The rows of X fall into 3 groups, which share some directions, and each row is roughly a mix of its group's hidden directions, except one row that fits no group.
X (105 x 17):
[[-41   6  12  -7 -39 -34 -18  25 -13 -47  28  -9 -15  11 -16 -19 -25]
 [-18   6  -6  18 -33  40  23  34  -1   3  27 -23 -17  34 -33   1 -39]
 [ -7  18 -10  12 -30  29  59 -39 -27   6 -23 -28  -9   6 -12  18 -21]
 [-37 -14  11   4  24  45   7  52  25  33  17 -10   8  27   5 -19   9]
 [-33  42  10  -4 -11  14  31   2   8   4 -17   4 -22  12  -7  -7 -71]
 [-27  49  15 -21 -42 -18   5 -10 -14 -50  -1 -31  -4  14  -3   6 -24]
 [-17 -31  28  17  35  11 -37  42  20  19  20  -8 -13  12   3 -31 -32]
 [ 35 -30  19  40  26 -11 -19  37   8 -24  -8  -7   5  35  -4  41  12]
 [-37 -28  -4  -1  19 -22  -2  -1  -6  27  -6  47 -20 -31   2 -49 -26]
 [-13 -23  18 -15  17 -45 -50  46   6 -28  19  14   4   3  10 -13  24]
 [-52  11  14 -16   3   1  31  21 -22   7 -22  -5 -34  14  -6 -19 -54]
 [-29  11  24  -5  19  23  -6  64  46   7  19  -6  12  32   9  -2  -4]
 [  2 -13  21  37  57  26  11  10  -1  20 -48  -4  -5  31   9  10 -19]
 [ 14 -35   3  13  11  37  23  54  16  27  20 -25   0  28  -8  31  14]
 [ -3 -50 -25  -1 -14   8 -16  25   0  22  53   7   6 -14 -13 -24  43]
 [ 30 -25  23  11  49  22  -8  14   6  42 -13 -19 -26   5   5   7 -45]
 [-12   5 -22  -1   4  33  42 -26  -2  54 -16  24 -17 -22  -5 -23 -33]
 [-35 -11  18  -2  32  19  10  58  -1  21  -9  -3 -26  32  -5 -13 -38]
 [ 16  57 -11  -2  -9  20  42 -14  -2 -12 -41   1   4  27  -7  41 -11]
 [ 12  26 -11 -11  17  42  32 -37 -15  44 -35  -8 -16  -7   2  -4 -32]
 [-43  40  -3 -23 -16 -27  30 -16 -30 -38 -40  13   2   8   6  -1   9]
 [ 26   8  10  26  45  36  15   2  -4  20 -48 -11  -9  34   0  25 -26]
 [ 13 -23   3   9  55 -19  -6 -25   0  28 -43  41  -1 -27  22 -10   3]
 [-45   6  19 -21  -7   0  12  -1  35  31  23   3  -9 -33  16 -35 -45]
 [-19  23  10   8  21  52  39  26  34  35 -15  -5   4  26   6   8 -24]
 [-46  13  -3   3  23  31  20 -21   2  41 -24  20  -4  -9  10 -48 -27]
 [-13  50  13 -35   3   1   5  26  60  13   8  25   8  -7  18   2 -27]
 [ 18 -51   8   5  30  -8  -1  32 -47  -4 -19 -28 -19  27  -6  23  21]
 [ 11   8 -24 -17  -5  32  42 -35 -46  33 -27 -21 -24  -6 -11   2 -16]
 [ 27 -11 -29   6 -12   5   8  10  30  39  27  49 -17 -26 -23  -2 -36]
 [-49  33  18   3  28  34  24  16  27  21 -27   9   7  22  16 -19 -26]
 [ 37   5 -12   9  29  42  37 -15  -7  43 -39  -2 -11   8  -4  27 -17]
 [ 10 -24 -26   4  16  52  43  13 -11  58  -8   2 -14   7 -13   4   1]
 [ -3  -9 -38   4  15  36  38 -23 -41  39 -35  19 -10   1 -12 -14  14]
 [-51 -46  12  -9   1 -24 -17   9  -7   9  29   1  -1 -27  13 -49  16]
 [-17  42 -33 -13 -28  34  51 -37 -15  18 -19  10   2  -4 -10  -6  -3]
 [-17  10 -15  -9 -56 -32  -9 -11   9 -37  41  16  21 -21  -6  -9  30]
 [-32  27  -7   5  -2  35  28  11  49  37   8  35   8  -3   1 -20 -30]
 [-34  14  12   6 -16  36  11  54  19  -2  27 -25  -3  42 -15  -2 -24]
 [-15 -20  -3 -14 -21 -45 -26 -29  -5 -20  25  10  16 -42  14 -26  40]
 [-16 -10  -1 -10  12  42   1  50  38  35  36  -4  19  12   6 -11  30]
 [ 37  -6   7   7 -18 -53 -41   7  -1 -54  15   4   1   1 -10  28   5]
 [-33  -6  42   4  -3 -32 -22  43   2 -47  12 -28  -5  27   4   3 -17]
 [-59 -12 -10 -23 -21 -13   0  11  -7  12  30  21 -14 -23  -5 -55 -13]
 [ 18  15 -10   0  18   2  10  37 -23 -27 -37   8   2  51 -11  40  30]
 [-10  -8  32 -10  -8 -52 -44  33   3 -47  23 -12 -10   5   3   0 -16]
 [-53   5  32  10   0  -9   9  23 -23 -31 -18 -27 -19  36  -3  -9 -38]
 [ 19  38 -36   3 -46  14  34 -45  13  -2   3  21  17 -17 -12  17   9]
 [  6   8 -29  14   0  38  59   1 -27  15 -37   4  -4  29 -18  28  11]
 [ 10 -16  10  -3 -11 -43 -41  10  41 -19  41  21  22 -28  13   0  26]
 [  1  50   8 -31 -31 -44  -7 -29  11 -33  -1  12  -4 -25   6   5 -33]
 [  4 -13 -10  -3 -43 -44 -20  -2   0 -44  37   8  18 -15  -5   9  43]
 [-31  -7 -12 -15 -44 -23 -12  28   5 -10  53  18 -16 -14 -22 -30 -22]
 [  6 -17 -13 -23 -32 -41 -34  -3  -7 -27  42   6  11 -28  -1 -10  43]
 [ -9 -16 -11 -33 -28 -45 -16 -10 -24 -28  22   2  10 -27   6  -9  53]
 [ -7 -10  -3 -17 -21 -46 -22  -5 -30 -49   7  -5  14  -4   5   2  57]
 [ -9 -25  24 -21   0 -45 -46  33  13 -10  38   3 -18 -20   4 -21 -23]
 [ 29  35 -30  -5 -11  23  39 -51 -19  10 -36   4   7  -5  -4  24  14]
 [ 27 -27  10  14  12 -38 -29  23   4 -39   2   6  20  11   6  32  50]
 [ 24 -28  -5  -9  26 -32 -26 -30 -10   3 -12  19  17 -34  23  -4  55]
 [ 14  33   4 -43 -23 -24 -22  -3  24 -29  24 -10  28 -15  19  18  43]
 [ -3 -38  22  18  30  11 -10  54  34  32  21   5 -15   8  -1  -4 -34]
 [ 54  21   8  27  13  18  10  -9   7 -11 -31 -19   3  29  -4  55 -14]
 [-26 -25  39   2 -10 -32 -36  17  10 -18  39 -27 -15 -11   5 -23 -37]
 [  0 -34  31  16  30 -30 -42  49  23 -23  12   4   9  17  12   6  17]
 [ 25   9  18 -14 -11 -42 -27  41   4 -50  11 -11  -8  22  -7  39  -7]
 [-35   2  38   5   7 -17 -50  22  24 -19  26 -10  -3   4  10 -37 -36]
 [ 44 -22  18  -4  23 -42 -47  -5  11 -20   3  -1  14 -18  22  20  33]
 [ 32 -37 -11  -1  13 -25 -30 -22 -17  -5   4   4  18 -24  13   3  66]
 [  9  20 -33   1 -19  28  53 -49 -27  16 -30   2   3  -7  -9  14  13]
 [  8 -33  31  12  26 -38 -49  38  18 -29  15   0  10  10  13   8  20]
 [  4  46  20   8  28  18 -16 -21  53  16 -17  18  16  -7  23 -12 -36]
 [ -1  -6  -5   9 -49 -39 -21  -1 -10 -59  32  -6  14   1 -13   9  30]
 [ 31  31  12 -13  -2 -12 -36 -57  24   3   8  -6   5 -41  19 -11 -25]
 [  4   9  24  -5  47  -1  -9   6   9  27 -32  10 -29  -1  10  -9 -66]
 [ 38  26  -5  17  20  11  12 -28 -18 -18 -54  -5  13  25   4  41  21]
 [ -5 -21   1  12  -2  20   3  -4  43  18  31  -4  44 -17  23  -2  59]
 [ 37 -17 -29  -3  -9  -8  -8 -22   0   0  13  16  29 -22   3  13  73]
 [ 18  18  -6  -4  26  43  28 -20  19  59 -23   8 -11 -13   6  -1 -36]
 [ 19  47  14  -5   6 -12  -9  31  15 -44 -24   3   8  41   0  43  -6]
 [  5  24  19  -9  29  38   4  36  47  17   0 -18  28  27  22  22  23]
 [ -8  20  26  -1  22  -1 -31  27  65  -5  15  15  36   5  27  -3  18]
 [ 42 -12  -8   0  27  25  -9  24  47  35  17  15  23  -4  11  22  37]
 [ -8   8 -38  -8 -58 -11  29 -17 -25 -28  12   9  12  -5 -19  12  43]
 [-55  20  16 -10   8  17  15  40  28  19   5  13 -11  14   2 -28 -46]
 [  4  27  14 -22 -24 -44 -32  30  37 -39  29  18   3  -4   0  13 -17]
 [ -9 -18  14   2  32  29   5  28  29  55   8   4 -21  -5   4 -19 -49]
 [ 21  -8  13  -5  -4 -50 -47  -7  17 -38  19   7  23 -20  17   9  38]
 [ 29   7 -31   5 -15  -6  12 -31 -32 -26 -23   7  20   5  -6  28  61]
 [-21  34 -11  -7 -26 -26  -5 -15  13 -44  -1  29  38  -2  10  -1  51]
 [ 47  12 -27   6  10   2   2   5 -29 -22 -34  12   6  33 -16  41  38]
 [ 30  54   9  -2 -11   7  13   8  38 -11  -9   2  -3  16  -5  43 -48]
 [ 53  15  15   7  -1 -36 -31   2  15 -45  -5  -3  10   9   3  48   7]
 [-22 -38  24  -2  -3 -35 -44   9  -2  -6  37 -11 -19 -23   3 -39 -27]
 [ 11 -14  10  -6 -10 -38 -41   9  29 -29  37   2  29 -18  16   5  48]
 [ 40   2 -26   1  -9 -18 -17 -29 -11 -25  -6  19  28 -10   1  19  65]
 [-24 -39  19   7  31  24  -3  60  23  34  23  -9  -5  16   4 -14  -6]
 [ 40 -16  -3  42  34  44  18   4   3  29 -26  -8  -2  26  -8  30  -7]
 [ -4 -25  -6 -11  23 -36 -12 -45 -28   6 -25  24   1 -41  21 -26  29]
 [ 13  22 -19   1  24  44  47 -19 -15  34 -49   5  -5  14  -1  17  -5]
 [-42 -16 -13   4  13  32  34 -14 -20  48 -15  10 -16 -11  -2 -42 -20]
 [-20   2  38   5  -7   5 -11   9  44  13  34 -26  -9 -12   9 -16 -62]
 [ 21 -35 -31   7 -22  29  43 -20 -15  32  15 -15   7 -18 -10  19  41]
 [-51   0  27 -14  10 -29 -19  22 -13 -13  -4   2 -28   2   3 -38 -50]
 [ 54  24   4  22   1  21  11 -13   2 -15 -23 -30   6  28  -6  56  -5]]
One row of each group comes first, with its name. Which group is each row after those in?
[ -5  -6   5   2 -35   0 -20  31 -11 -43  40 -44  10  31 -14  12  30]
Z
[  1  -7 -29   0 -30  -2  27 -54 -24  -3  -3   2  22 -27   3   1  56]
Y
[ 24   9 -14  -8  34  40  38 -18   1  56 -37   9  -8  -6   6  12 -11]
J

[-36 -14   7  -1  27  40  26  30  16  54   0   2 -13   4   4 -26 -29]
Y
[-25 -16   8  10   8   2 -19 -30 -16  23   4  -2 -26 -24  -2 -55 -54]
Y
[-36  43 -17  -6 -56  -3   9 -24  21 -19  27  20  19 -16  -7 -24  -3]
J
[ -3  25 -28  -9   4  41  55 -23 -27  31 -41   4  -7   8  -7   6   1]
J
[-14  -3  21   8 -20 -37 -48  15  38 -35  45   9  16 -11   6 -16  -2]
J
[ 44  13   4 -17   4  -5 -25  17  42 -10  21  -4  32   0  16  36  46]
Z
[  9   7  -5   7  24  64  34  -7   5  41 -19 -28  16  19  10  14  23]
Z
[ 12   6 -23   7   5  41  54  12 -23  15 -32  -5  -1  34 -15  36  20]
Y
[  0 -38  24   2  49  -8 -17  35 -37  -6 -27 -27 -17  32   5   6  10]
J
